Each row of A is roughly a mix of the hidden directions of one of 4 groups.
A (92 x 10):
[[-16 -14  17  12   3  -7 -11 -17  -9  -7]
 [  3  -6   8   8 -25  17  12 -13  -3  10]
 [ -2   9  16 -15 -15  -2  17  17   4 -11]
 [ -5 -10   1 -19 -16   1  -2   5 -19  20]
 [-21  -1  23   9  -5  -1 -16 -11  10   2]
 [-16  -3  13   5  -2  17   1  27  -5   4]
 [-10  11  22  -3 -11 -14   8   1 -20   0]
 [  3   2   6  -6   0  22  10  18  23   4]
 [-18   6  10 -17  11   8   5 -17 -16   2]
 [  2  -1   2  -1   0 -27   6 -11 -25  -1]
 [  6   1   0   5  11  23   9  13  14  20]
 [ -4  -4  -3 -11  15  26 -17   0  11  -6]
 [ -1 -25   7  -3 -14   6  -9  -3 -13  18]
 [-12  15 -22   7  -4   2  -6   5   1 -23]
 [ 10   7  -5   4  -1 -16  16   1 -27   9]
 [  5  -4  -9  22   9 -17 -14 -11  14   6]
 [-19  -4  16  11   2   2 -21 -15   8   5]
 [-14 -11  -3 -19  -6   1  -6   4 -23 -13]
 [-17 -14   8   9   0  10  -7 -23 -10 -10]
 [-10  12  15 -26   8  -1   7   2 -16   1]
 [ 15  -9  13  16 -12  -1 -11  -5  21  -7]
 [  6  -8 -22   3   0  12   9  25   9  -1]
 [ 10   2  10   3  -7 -22 -15  21   4  -8]
 [  5   3  13 -15 -14  -1   7  28  -7  -7]
 [ 17 -11 -30   2   4  -4  -3  -5   9  -8]
 [  6   8  17  -9   2 -18  -1 -22  -4 -15]
 [ 10 -20  14   3 -14  -4 -20   0   9  -8]
 [-16   1   5  -5   8   9 -12 -27 -10  -9]
 [ -1  22  -3 -29   7   9   4  -1  -6   1]
 [  1   5  17 -18  -7  -7   8  25 -10  -3]
 [  7 -10 -18  16  14  11  -9  -7  13  14]
 [ -7  -8  -4  14   1 -16 -19 -23  -7  -1]
 [ 13  -7  21  13  -9   8   6 -13  14 -10]
 [  3  -6  -8  20   5   0  25  11  -2  15]
 [ -1  21   9 -28   5  -5  -6   7  -8  -4]
 [-10   9  15 -11 -13 -16 -12  -4   4 -20]
 [ 18  -1  -3  -1  11 -16  13 -23 -11  -1]
 [-10  -7  -4  -7  30  -4   3   2 -18   8]
 [  0 -19  -8  28   0  -1  11  -6   7  11]
 [ 10  21  11 -13 -14  -3  14   3  14  -4]
 [-19   4  19  -2   3  -1 -17 -14 -17  -2]
 [  1   0  19 -17  -8   3  11  -4  -4 -26]
 [ -4  -6  -5  14  -5 -24 -12 -21 -10  -3]
 [ -2  14  -8  17   7  13  23 -11   1   9]
 [  3  -9  -7   3 -10  -2  -3   1  33 -12]
 [ 20   3 -16  -1   6   5  21  15  -4  11]
 [-12   2  23 -10   1 -11 -16  -2 -14 -13]
 [ -3  17  -1 -10  26  -4  21   1  -4   5]
 [  7  16 -13  11   9  -9  -2   7  16  22]
 [-13 -23  -6   8   5  11  -6  -8 -21   0]
 [-14   3  13  -8  -4   4 -26 -15 -12   7]
 [  9  -2  15 -12   8 -17 -12   8  13 -18]
 [ -2   1  -9  15  15  -9 -16 -23  10   5]
 [ -6 -10 -11  17  12   6   9 -23   4  14]
 [ -2  -7 -14  15   2  16  12  20   3  16]
 [ 24  -3 -11  -5  11  -9  18  -5   3 -15]
 [  3  11   7   2 -21  16  23 -11   0   2]
 [ -8   1  12 -18 -10  10  -1  10  19 -19]
 [ 14 -11  30  -5  -8   3   9  -9   6   1]
 [ 16  -1  -9  16  -2 -19  -5  15  17   6]
 [ -8 -14 -10  18 -18  17  -5 -10 -10   2]
 [  0  -1 -18  15  -2  -9   2 -16  -1  25]
 [-14  12  28   6  -8  -8  -2 -11   8   1]
 [-15   5  16  12  -5 -10  -3 -15 -12  19]
 [-14  -1   1  20  -3   3   2  -1  -5  30]
 [ 15  14   9   2  -6  -3  13  -1  18  22]
 [  1  10 -10  -8 -11 -14 -21  17  11  -9]
 [-11  -6  13   2   6  12  -4   5 -27  16]
 [ -6  -1  27   5   8   4  14  13 -16  -1]
 [  7  -4  12   7  12  -1  28  13 -12  -3]
 [ 11   7   1  -7   1  14  22  22   6   8]
 [ 16 -11  25  -7  12  -8   2  -2   9  14]
 [  1  -1 -18  -3  -5  30  13  -9   2   0]
 [ 12  -2 -11   2   5  18  11  15  23  -6]
 [  0  -6   2   8   6  19  16  27   3   2]
 [ 12  -4  -9   3   7  13  18  20  16  -9]
 [ 12  -5 -18   4   4   5  18  20  14  -7]
 [  3 -26  19 -12 -12   1 -10  -2 -10  -2]
 [ 18  12  -6 -11 -10  -3   1  27   8  -2]
 [ -3  21   6 -25   7  -2 -15  -4  -7  -9]
 [-10  -2   7  -7  14  27 -16   0  11   1]
 [ -2   3   9   2  -1  16   7  22  22 -13]
 [-10   6   8  24  -6  -5  14  -3  13  18]
 [  0   0   8  13  14   8  11 -13   4 -27]
 [  0 -11  -6  12 -17  17 -14  -7   3 -20]
 [ 15   1  -7   0 -11  -4  24  18  15   0]
 [ -5   7   3 -18  12  11  -6  -1 -28  -5]
 [  5  19   2 -28   2   0   7  16  -5   3]
 [ -5 -12  -6  25 -11  19   0 -14  -5  -1]
 [ -3  11   9  10  -6   3   5  -5  34  -2]
 [-22   2   8  -6 -13  -6 -22   2 -14   2]
 [ -2   3   3 -25   0  17   0  13   7 -19]]
Which row in each list fits none of the groups? There is exactly one, and every other row fits one group, some only roughly.
  Z125: [ -8 -18  -4  -7 -23   4 -17   3 -15  -3]
  Z865: [  6  14 -15  -6  19  -8   7  -8   9  21]
  Z689: [ -7 -14  10 -17   3  -5  -7   1 -10 -27]
  Z638: [-11 -13  -3  -2  -1  14   9  -8 -25  17]
  Z855: [  2   3  17 -10   7  -5   9  -6   4 -30]
  Z439: [  9   9   9  12  -6  11  24 -11   5  17]
  Z982: [-19  -8  11 -19   7  14  -8  11  -3 -13]
  Z355: [ 10  -9 -30   8  -4 -14  11   4   4   4]
  Z51: [-4 -2 12 16 -5  6  4  5 27 16]
  Z819: [ 19  -9 -19  -8   9  -6  -3 -16 -17   5]
  Z750: [-16   6   0   3 -10  -8 -20 -20  -1  17]
 => Z982
  Z172: [-10   6   5  -2  21 -10 -12 -25  -3   4]
  Z111: [-22   9  17   6 -16  -1  -8   9  15   0]
  Z246: [ 12  12  -3 -16 -18   8   0  21   2 -12]
  Z772: [ -9  -9   9 -11  20   5  15  -8 -20  -9]
  Z44: [  1 -12   9  -8  -4  -6 -16   2   2 -30]
  Z173: [  3   1  -2  13  16 -26  -1  -3   9  17]
  Z968: [  4  -5   9  -9 -20   9   6  24  -8 -13]
  Z371: [ 11  17 -23 -12   7  13   6  -4   9  10]
  Z377: [ -3   1   0  -5   2  31 -15  10  15  -2]
  Z146: [ -4  -4 -11  30  19   4  -4  -9   5   0]
  Z429: [ -5  -3  14   0 -11  -3 -27  -9  19   4]
 => Z429
  Z995: [-19   1  23   3   5  15 -14  -4   7   8]
  Z647: [ 10  15   0 -24  -7   6   4  22  -2  -5]
  Z169: [ 13   1 -21  -8  -6 -20   0  -8  10 -16]
  Z942: [ 12  17   0   2  -9 -12  -8   9  25  -7]
  Z435: [  1  17  -9   9  13 -11  -4   5  19 -19]
  Z500: [-15  -2   9   1  18  -7   1 -26 -10   9]
  Z6: [  2  23  -6  11 -10  10  19  -2   9  14]
  Z679: [  9 -10 -17  21  -3 -17  -1 -10  13   6]
  Z475: [ 20  -4 -22  -4  -2  -1   3  -9   5 -23]
  Z764: [-12   0 -13  -9 -18  -8 -25   3   0  -9]
  Z190: [ 18  12 -22  -1  -7   9  -9   7  15 -10]
  Z931: [16  7 -4  0 -7 -3 27 17 -8  8]
  Z843: [  6  -2 -13  -1   6  23 -15 -15   9  15]
 => Z475
  Z130: [ -3  24  -8 -23   3  -5  12  10  -1   9]
  Z159: [  3 -16  17   5 -16  11   3 -13  -1 -20]
  Z870: [ -3 -12   5  21  -3  -7 -23  -6   5 -15]
  Z992: [  1   3   9 -15 -18   9  18  -5  -9  19]
  Z241: [  0   7  13  -2  -1 -18 -28  -2  -4 -14]
  Z691: [ 19   8  19  -4  -2 -11   0   2  24  -8]
  Z588: [-12  -4  -4 -10 -19  14  10  -2 -24   5]
  Z70: [-12  -5   6  -4  -7  10  -2   4 -34   3]
  Z161: [ -7  -3   9  -5  14  12  23 -11 -17 -10]
  Z783: [ -7   6   6   7 -13 -19  14  16   9 -16]
 => Z70
  Z446: [ -6   2  14 -18 -13  12  -5   8 -14 -20]
  Z959: [ -4 -23  16 -16   9   0  -4  -7 -15  -8]
  Z486: [  3  -5   1  26 -13  16   5 -13   8  12]
  Z87: [  7 -13  24 -19  10  -9  -3   2   0 -14]
  Z56: [  0  -7  10   1  -8  13  20 -13  -9  22]
  Z180: [  3 -26   7  13  18   1 -11  -5  -2  13]
  Z662: [ 5  6 13  0  8 12 26 -9 -1 18]
  Z235: [ -9   1  11  11  15  12 -14  -7  -7  23]
  Z282: [  0  -4  21  -8 -17  -2  -5  19 -10 -15]
  Z795: [  5 -14  -7  24 -16  10  16   2  -6  -7]
 => Z795
  Z829: [-10   1 -17  -4 -15 -17 -21 -11  -7   7]
  Z752: [  8  15  10 -19 -12   3  21   1   2  13]
  Z786: [ 0  3 -7  0 28 -2  8 -1 -5 24]
  Z63: [ 10  -5 -22   7  13  -6  -7 -13 -21   4]
  Z34: [  0   2  15  -7 -11  10  12  17  24  -1]
  Z895: [-12  14  -1 -19  11  14  -6 -18 -11  -6]
  Z732: [  5 -13  23 -12  -2  -3   0  -1   2 -25]
  Z841: [-17 -13  15  -4  -5  14  16  -4 -18  -3]
  Z971: [-4 -7  5 19 -6 -1 -6 -4 30  7]
  Z326: [  2   4  -1 -13  -8  -2  -6  14  18 -27]
  Z375: [ -3  11 -26  15  -2  -4 -15   8   9   9]
  Z114: [  3  13  -8  -8 -13 -26  11   9 -11   8]
  Z924: [ -7  -6  -6   0   3  15 -18  -6 -17  23]
 => Z114
  Z676: [ 11 -12   3  -4  -5   4  18  11  13 -24]
  Z229: [  9   5  -1 -16  -4  -9 -15 -16  13 -20]
  Z549: [  0  -5 -12   5  -5 -22  18  18 -11  -6]
  Z465: [-16  11  12   2 -17  -4  -3   9  24  -5]
  Z768: [ -4   0 -23  -1 -10 -17  -9 -15  -7  16]
  Z400: [ 14  -5  23   8  17  -3  11 -12  13   1]
  Z624: [  5   1  23 -22  -6   3  20  -4  -6  -2]
  Z294: [ 14  -7  11   5 -15  -7 -18   3  23   0]
  Z851: [ 11   7  -4 -11 -17  10 -14  14   3 -20]
  Z916: [  6 -11  -5  19   4 -12  18   8   8  19]
  Z998: [13 20  7 14 -6  3 12 -5 23  3]
  Z413: [ -3   2 -12   0   4  14 -20 -24   6 -11]
  Z759: [ 11   4  -2 -12 -19  10  -5  21  -2 -17]
  Z834: [  2  26 -15  -2 -12  -8  -3  14  11   9]
  Z237: [-2 -3 -6 -7 -4 23 28  4 -5  7]
 => Z676
  Z699: [-14   1  19  -3  14 -19 -11 -12 -11   0]
  Z838: [-11   9  11  10  -7  -4  -9 -25   9  16]
  Z264: [ -2   2  21   5   8   0  -1 -23 -17  14]
  Z845: [ -8  20 -11 -24  -5  -7   4  14  -8  -6]
  Z700: [ 15  -1   8  -6  12  17  15  12   9 -18]
  Z817: [ -8 -13   5  -2  13   0  -2  -7  -8 -31]
  Z23: [ 14   3   2  22 -11   3  -1  -5  22  14]
  Z192: [  6 -10 -10 -12   1 -14   1   9 -26 -13]
  Z640: [  3   1 -21 -11 -11 -21 -17  -7   0  -8]
  Z858: [ 13  -7 -23  -4  -6 -18   1  -5   4 -18]
  Z607: [ -7   5  -2   0   2  15  15 -22 -21  -6]
  Z589: [-13  11  15   3  -9   7 -16 -12  21   5]
  Z655: [ -6   8   6 -26 -16   4  13  -1 -15 -10]
  Z814: [ 17  -8 -12 -12  11  -9   0 -13 -23  -2]
 => Z607
  Z485: [ -3  20 -12 -20   0 -11  -1  16  -2  13]
  Z115: [ -7  21 -18 -11  -6  -5   3  12  -5  18]
  Z669: [ 17  -3   7  -7  17  -5   6 -17 -21  -7]
  Z357: [ 13  23  -8 -15  10 -12   0  12   7  11]
  Z612: [ 15  -5   2 -10  12  -8  12  -7 -25 -11]
  Z118: [  3   2   2  11  18 -28  -8  -7   8  10]
  Z504: [ -1  24 -20   1   5  -2   8   5   2  21]
  Z488: [ 17  -3 -15 -10   5  22  -9  -1  17  -4]
  Z133: [ 10  18   3 -14   0 -16 -19  13   4  -9]
  Z278: [  8   2   5  15 -15   3  -7  -5  19 -23]
  Z678: [ 9 21 -9 14 -9 -2  0  5 23 -9]
  Z251: [  8  11   2  21  -8 -26  -2   1  11   6]
  Z396: [ 14   2 -11  -6   9  13 -13 -26   6   7]
  Z417: [-19   0  22   7  -2  -5   1   5 -21  12]
  Z273: [  2  -1   1  11  -8   0 -11  -2   9 -34]
 => Z251
  Z255: [-16   5   8   1 -14 -29  -6  -2  -9  -2]
  Z530: [ -7   0   6  10  19 -22  -8 -16   1  11]
  Z611: [  2 -12 -25  -3  -1   3   0  24 -12   2]
  Z336: [ 14  22 -12 -15   3  -3 -13  13  10  -4]
  Z835: [ 13  -1 -16  -1 -14  21  15  14   6   1]
  Z122: [ -6   9 -12   3  32  -4   3   2  -4  12]
  Z738: [ -8 -25   1  -3  13   1  -6  -3 -22  11]
  Z886: [-15 -16  25   4  -3  -7  10   2 -15  -1]
  Z358: [  6  -8   4  18  -2  15  15 -17  -2  17]
  Z554: [ 14   4 -30 -15   7   2   3  -7  -3  -5]
  Z827: [ 12  -2  16  11  -1  -2  -3  -5  21 -23]
  Z964: [ -9   3  28  -7   3  13   0  15  -5 -12]
  Z444: [ -6 -15   6 -25  -3  -5  -2   7 -23   3]
  Z303: [  1   0 -17   9  -2  17  -4  -3  23  16]
 => Z554
  Z281: [ -7 -11  -7   2   6  16  -7  10 -25  16]
  Z956: [ -6  -8  -3 -15 -10  -8 -21  11  -6 -20]
  Z314: [ 19  -7  12   5 -18  -7 -11   2  19   9]
  Z878: [ -6   4   4 -11  -8  12  25  -6 -19  10]
  Z240: [-15  11   5  -2 -10  10  -2  31   0   1]
  Z857: [  3  -8  15   6   0  17  22 -17  -5 -10]
  Z793: [  2   2  17 -20 -11   8  22  -6 -10   4]
  Z311: [ 6 -1 17 -4 13 26 10 11 -3 -9]
  Z347: [ 10  14  -2   0   2 -22 -21  13   8  -7]
  Z321: [ -7   7  -1   9  -4  11 -12 -19  20  18]
  Z781: [10  9  6 -3 -8  0 28 20  3  8]
  Z626: [  2  -4  15  -1 -26  14  12 -12  -2 -11]
  Z582: [ -1 -18  13   2  14   2  -4  -8  -4 -27]
  Z200: [ 22   3   8 -17  11   3   2 -16  -1 -17]
 => Z240
  Z900: [ 23  -5 -18 -11  13  12   7   3   5 -11]
  Z725: [  7  -6 -21 -10   2   5 -20 -15 -13   7]
  Z785: [  9 -15   0  28   1   6  -7  -7  13  11]
  Z306: [ -8   5 -11  -8 -21 -19 -14   3   7 -14]
  Z62: [ -5  -2  -3 -19   8  19 -17   0   7 -20]
  Z534: [  5  22  -4  -7 -16 -10  -5  11  16 -13]
  Z150: [ -2 -14  -8  15  -4 -11 -18 -18  16  -3]
  Z818: [-6 19 -4 20  2 -1 10 -4 23 -5]
  Z512: [  0 -11  -9  23 -13   8 -10  -6   2  20]
  Z801: [-13   9   0  15 -16 -11  -1  -6  23  10]
  Z601: [-10  17 -27   1   3  -3  -2  10  -5  16]
  Z342: [  3  -1   3  19   4 -12  25  -8  -4  17]
  Z707: [ -4   5  34  -5   3  -3   1  -8 -10 -11]
 => Z818
